The rows below come in pairs that one turn or mirror swaps. Which row does each named row swap with?
madu: -10, -8, -7, -6, 12, -8, 3, 2, 12, 7, 2, -8, -20, 6, 0, 18, 18, -9, 1, 4, 6, 9, -16, 8, 11, -2, -25, -7, -18
datog: -16, -12, -8, -12, 11, -17, 21, 12, 4, -8, -3, -9, -18, 0, 5, 14, -30, -4, -3, -6, 6, 5, 10, 18, 8, 6, 9, -8, 10
Ter: -4, 2, 21, 12, -7, 7, -9, 0, 4, 0, 1, 10, -30, 12, 2, -20, 15, -4, -10, -9, 9, 2, -2, 0, 13, 1, -8, -11, 5
vezi: -7, -2, 23, 25, 1, -3, -4, 5, 14, 1, 1, 11, -14, 7, 8, -21, 12, -6, 8, -2, 11, 4, -9, 4, 13, -4, -5, -14, 5
Badap: -12, -12, 1, -16, 7, -6, 25, 9, 0, 1, 2, -8, -12, 0, 9, 12, -32, 10, -2, -4, 4, 2, 14, 14, 8, 7, 13, -8, 13
figen: 12, -4, 15, -4, 15, 9, -2, -20, 2, 1, -6, 15, -11, 6, -3, -7, 5, 8, 8, 1, 9, -6, -11, 9, -6, 11, 2, -8, 21
Suzad: 1, 3, 3, -3, -10, -9, -15, -23, 2, 9, -15, -7, -21, 19, 2, 4, -20, 2, -1, 4, 5, -4, 2, 24, 4, 0, -9, 11, -7
Sas: -17, -4, -8, -24, 9, -12, 22, 1, -4, -2, -4, -11, -20, 6, 6, 8, -30, 1, -2, -6, -1, -2, 5, 20, 16, 7, 6, -9, 8
Vop: -3, -6, 18, 21, -8, -11, -16, 6, 18, -3, -1, 15, -20, 4, 14, -14, 6, -2, -2, -3, 2, 7, -11, -7, 9, -1, -3, -9, 6
Tif: -12, -8, 14, 12, -7, -9, -15, 7, -1, -17, 17, 4, -15, -4, -7, -1, -12, -5, -4, -1, -3, -9, 10, 8, -8, -19, -13, -8, 4
fik: -18, -12, -7, -14, 1, -13, 19, 13, -6, 0, -11, -7, -7, 0, 1, 13, -36, -1, 4, 3, 6, 2, 8, 16, 17, 2, 8, -2, 9
rafe: -4, -4, -19, -19, 10, -1, -9, 7, 2, 8, 8, 7, 3, -1, -13, -9, 3, 15, 1, 12, 15, 4, 11, 1, 0, -4, 15, 1, -4
gelef: 14, 1, 15, 0, 8, 0, -5, -17, -1, 0, -10, 11, -10, -3, -3, -5, 2, 3, 6, 2, 1, -11, -14, 6, -14, 6, -1, -4, 23
Sif: 7, -17, -5, 7, 3, -4, 20, -10, 6, 5, 9, 4, -15, 25, -17, -8, -5, -17, -7, 17, 5, 16, -10, -8, -4, 2, 13, 9, -8
zeva: -7, 0, 29, 15, -9, -1, -7, 6, -3, 3, -3, 11, -12, 10, 13, -13, 15, -9, 4, -3, 7, 4, -8, -1, 19, -2, -5, -10, 8
gav: 2, -3, 0, -1, -10, -4, -15, -26, 4, 7, -19, -4, -21, 16, 2, 0, -21, 4, -4, 2, 8, -3, 0, 21, 1, -2, -7, 12, -7
zino: -18, -3, 17, 3, -1, -10, -10, 9, 0, -21, 13, 6, -9, 3, -5, 0, -12, -13, -9, 1, 0, -10, 6, 10, -3, -22, -9, -13, 6
gidak: -6, 4, 23, 13, -12, -1, -6, 8, 2, 0, -1, 13, -23, 13, 7, -23, 13, -6, -2, -1, 2, 8, -14, -5, 8, 0, -5, -5, 8
Sazi: 6, -18, -4, 6, 10, 2, 19, -14, 2, 0, 7, 9, -17, 25, -16, -7, -11, -21, -3, 17, 10, 13, -11, -9, -6, -3, 6, 4, -13
Fuf: 1, 3, 26, 21, -7, -5, -13, 3, 8, 2, 0, 8, -18, 5, 6, -20, 6, 3, -1, -1, 8, 8, -8, 2, 15, -10, -5, -11, 2
Zas: 12, -11, -18, 1, 4, 6, 18, 7, 3, 5, 10, 2, 2, -2, 25, 1, -26, -4, 4, 9, 2, 5, 3, -6, 24, 16, -3, 7, 13
vobu: -21, -6, 14, 8, -5, -8, -7, 2, -7, -18, 20, 13, -8, 3, -10, -5, -10, -8, -4, -1, -1, -2, 0, 6, -3, -24, -11, -10, 3
nekag: -17, -9, 9, 3, -2, -7, -15, 5, -2, -9, 16, 6, -15, -2, -6, -12, -23, -14, -7, 3, -1, -13, 5, 3, -7, -23, -12, -9, 6
duz: 1, -12, -13, -5, 10, -3, 3, 6, 7, 8, -1, -12, -15, 14, 1, 19, 8, -4, 1, 6, 0, 15, -24, 6, 6, 5, -22, 2, -18
meliz: -15, -2, 5, 10, -8, -12, -11, 6, -2, -20, 18, 9, -5, 1, -13, -5, -10, -10, -6, 1, -5, -9, 8, 7, -3, -21, -10, -4, 6
zuz: -19, -2, 13, 6, 0, -19, -17, 3, -2, -14, 13, 5, -13, -4, -8, -5, -10, -10, -5, 8, 2, -11, 4, 9, -8, -19, -10, -3, 1
zuvi: -4, -3, 22, 18, -12, 6, -12, 5, 10, 0, -7, 12, -18, 8, 10, -15, 10, -2, -7, 6, -2, 9, -7, -8, 21, 0, 1, -2, 6
kas: 9, -6, -8, -1, 5, 24, 12, 6, -1, 9, 4, 3, 5, 1, 19, 2, -16, -2, -3, 12, -3, 6, 0, -3, 31, 17, -4, 7, 13
Seso: 17, 3, -13, -9, -11, 7, 17, 6, 0, -8, -5, -9, -17, 9, 7, -10, 4, 13, 16, 11, 2, -8, 12, 0, 14, -11, -13, 12, 5
kos: 2, -13, 24, 10, -5, -8, -8, 8, 8, 5, -7, 15, -21, 2, 19, -14, 10, -3, -8, 2, 2, 3, -4, -10, 0, -9, -9, -11, 9
Povu: -19, -7, 2, -19, 5, -6, 26, 9, 0, -7, 0, -11, -8, 0, 12, 14, -32, -2, -1, 4, 6, -3, 9, 15, 11, 0, 11, -9, 14
gud: -21, -10, -1, -23, 8, -9, 18, 12, 0, 8, -4, -11, -16, 0, 12, 6, -33, 4, -2, -1, 7, -2, 9, 9, 10, 1, 6, -11, 12
Bekog: 14, -19, -8, -6, 4, 14, 22, 9, -4, 12, 4, 3, -2, -6, 31, -1, -22, -3, 1, 14, -1, -3, 2, -3, 10, 6, -5, 5, 12
rikiv: -22, -2, 11, 6, -6, -13, -14, 8, 1, -5, 13, 16, -3, 6, -15, 0, -15, -11, 0, 1, -2, -8, 2, 10, -5, -20, -5, -11, 2
Ziro: 10, -18, -7, -1, 6, -3, 23, -10, 6, 2, 6, 8, -8, 20, -11, -18, -5, -16, -11, 9, 1, 16, -11, -11, 0, 0, 11, 8, -17
Noba: 14, -2, 15, -1, 8, 6, -1, -24, 3, 0, -11, 7, -5, 0, 0, -4, 3, -1, 7, 3, 4, -6, -11, 7, -6, 13, -2, -3, 27
mev: 20, 9, -13, -12, -6, 2, 20, 14, -4, -6, -11, -6, -13, 5, 9, -7, -3, 15, 12, 7, -3, -11, 9, -3, 5, -6, -3, 10, 7
libir: -10, -8, -2, -12, 6, -10, 12, -3, 14, 7, -8, -5, -14, 11, -4, 14, 9, -6, -5, -7, 0, 15, -23, 8, 20, 10, -23, 3, -8
lav: 6, -7, -4, -1, 3, 19, 22, 12, -16, 5, 7, 2, 5, 4, 21, -6, -14, -10, 8, 7, 6, 1, 1, 2, 31, 12, 0, 5, 10
leru: -4, -5, -8, -14, 11, -9, 11, -4, 5, 7, 0, -12, -13, 10, -3, 11, 4, -13, -6, -2, 1, 14, -27, 11, 15, -3, -27, 7, -10
Mopa: -3, -12, -12, -13, 8, -5, 12, 3, 12, 12, -1, -14, -14, 10, 0, 15, 12, -4, 2, 3, 2, 15, -22, 6, 10, -3, -21, 0, -17
Tabop: 6, -20, -9, 0, 7, -5, 27, -9, 9, 0, 15, 10, -13, 19, -6, -7, -7, -18, -2, 20, 0, 15, -10, -13, -4, -5, 11, 5, -5
tufi: -1, -16, -8, -7, 14, -9, 4, 1, 9, 0, -7, -5, -22, 11, 11, 18, 7, -8, 2, 4, -3, 16, -25, 4, 6, -1, -24, -3, -13
Fifam: -21, 2, 2, 2, 0, -11, -11, -2, -6, -17, 22, 8, -17, 1, -13, -9, -10, -11, -2, 5, -5, -12, 6, 5, -6, -16, -5, -12, 1
lupa: 8, -2, -12, -7, 4, 17, 21, 9, -14, 7, 7, -2, -1, 1, 20, -3, -17, -6, 5, 10, 3, 6, -6, 1, 22, 21, -9, 8, 16
linas: -2, -9, -11, -6, 13, 8, 8, 5, 12, -4, 0, -4, -11, 13, 3, 21, 2, -4, 6, -4, -4, 8, -21, 10, 9, -3, -27, 7, -19
Kot: 14, -2, -8, 0, 8, 15, 20, 6, -6, 11, 9, -3, 3, -3, 19, -3, -25, 4, 8, 12, 9, 7, 2, 5, 27, 10, 0, 2, 8
pef: -3, -14, 3, 4, 6, -7, 26, -16, 10, -3, 3, 7, -15, 15, -20, -3, 0, -16, -2, 16, 11, 19, -3, -14, 2, -1, 13, 7, 1
ves: 5, 0, -4, -6, -1, -5, -13, -22, 6, 5, -17, -3, -25, 20, 6, -1, -24, 4, 0, -2, 10, -6, 3, 20, 5, 1, -12, 14, -7
Vavu: -19, -5, 22, 8, -11, -1, -8, 10, -3, 2, 0, 7, -21, 13, 13, -17, 8, -16, -10, 1, 2, 2, -15, -9, 14, -3, -5, -11, 8
fomi: 3, -17, -8, 4, 9, 3, 31, -11, 7, 1, 11, 9, -18, 23, -12, -8, -15, -22, -5, 14, 10, 7, -3, -1, 3, 0, 13, 6, -11
risu: 4, -4, -14, -6, 1, 28, 23, 0, -9, 9, 14, -6, -9, -3, 16, -2, -13, -3, 3, 9, 8, -1, 7, 3, 24, 18, -4, 3, 10
bola: -15, -5, -3, -23, 12, -12, 24, 9, 0, 3, -2, -7, -9, 6, 10, 9, -35, 3, -2, 1, 4, -4, 9, 18, 9, 5, 11, 2, 7
vidu: -3, -2, -21, -17, 11, -2, -5, 6, -1, 4, 8, 5, 3, -1, -15, -13, -1, 15, -5, 13, 14, 1, 9, 4, 1, -2, 17, 6, -4
magug: 16, 8, -12, -8, -8, 9, 15, 16, 3, -12, -10, -4, -12, 11, 10, -11, 5, 14, 13, 7, -1, -8, 9, -6, 8, -7, -4, 9, 3
fuv: -5, 4, -18, -14, 7, 0, -8, 1, 3, 1, 8, 6, -1, -2, -15, -9, 2, 17, -3, 11, 16, -2, 14, 4, -4, -2, 16, 5, -3
napuz: 4, 3, -2, -6, -7, -5, -11, -23, 5, 5, -17, -6, -19, 15, -1, 4, -21, 4, -3, -1, 7, -7, 7, 27, 4, 1, -8, 15, -4
Kitek: -19, -10, 0, -18, 6, -7, 29, 5, -10, -3, -3, -8, -10, 5, 10, 14, -32, 7, 2, -2, 5, 9, 4, 14, 16, 2, 4, -6, 10
Bol: -2, -7, -9, -6, 8, -5, 3, -8, 5, 9, -6, -11, -13, 6, 9, 16, 8, -7, 3, 9, 0, 16, -21, -2, 5, 6, -23, -2, -25
vesol: 16, -10, -11, 4, -2, 14, 27, 11, -14, 15, 5, 5, -8, -3, 16, 5, -12, 0, 10, 9, -4, 0, 1, 3, 23, 15, -6, 3, 6
giv: -2, -2, -24, -19, 8, 0, -6, 3, 2, 8, 7, 6, 4, 0, -12, -10, 0, 17, -5, 12, 15, 3, 12, 1, -1, -3, 12, 4, -3
nabo: -7, -8, -11, 8, 2, 8, 21, -5, 1, -11, 13, 15, -13, 17, -15, -5, -10, -17, 2, 20, 4, 8, -9, -16, 1, 4, 5, 11, -15
Rif: -20, -4, -3, -14, 6, -10, 22, 5, -2, -3, -9, -8, -10, 4, 10, 17, -30, 7, 1, -4, 4, 1, 5, 17, 11, 11, 13, -7, 12
Dar: 8, -5, -10, 8, 10, 11, 26, 8, 0, 7, 7, -4, 3, 5, 20, -5, -20, -8, 14, 10, 10, 3, 6, 6, 29, 11, -10, 1, 10
tiv: 5, -5, 2, -3, -10, -5, -13, -24, 2, 7, -18, -5, -20, 18, 1, 2, -24, -1, 2, 4, 6, -2, 4, 24, 5, -4, -7, 14, -5
Zim: -7, -2, -20, -17, 8, -4, -6, -3, 7, 7, 12, 5, -2, -6, -12, -15, 3, 15, 1, 13, 18, 0, 8, -2, -2, -3, 13, 6, -1
Tuk: -18, -3, 3, 10, -3, -14, -7, 5, 7, -13, 25, 7, -13, 0, -7, 4, -15, -16, -2, -1, -5, -7, 7, 10, -11, -16, -7, -9, 2
daluk: 6, -8, 22, 21, -7, -5, -1, 7, -3, 8, -2, 22, -23, 4, 0, -12, 15, -2, -1, -3, -1, 4, -8, -1, 11, 1, -3, -11, 5
Fisus: -5, -9, -8, -10, 4, 16, 19, 11, -15, 9, 11, -2, 0, 8, 23, -4, -20, -16, -5, 9, 1, -1, -5, -5, 25, 13, -4, 2, 14
leme: -9, -2, -5, 2, 9, 1, 22, -7, -1, -3, 10, 8, -19, 23, -13, -6, -9, -16, 0, 19, 10, 13, -15, -14, -4, -4, 13, 6, -15

Zim is swapped with ves
Rif is swapped with meliz
daluk is swapped with vesol
gidak is swapped with lupa
lav is swapped with zeva
nabo is swapped with libir
Noba is swapped with magug
madu is swapped with fomi
Vop is swapped with Zas
kas is swapped with zuvi
Seso is swapped with figen
rafe is swapped with tiv
bola is swapped with zuz
vobu is swapped with Kitek
risu is swapped with Ter
linas is swapped with pef
Ziro is swapped with Bol
datog is swapped with Tuk

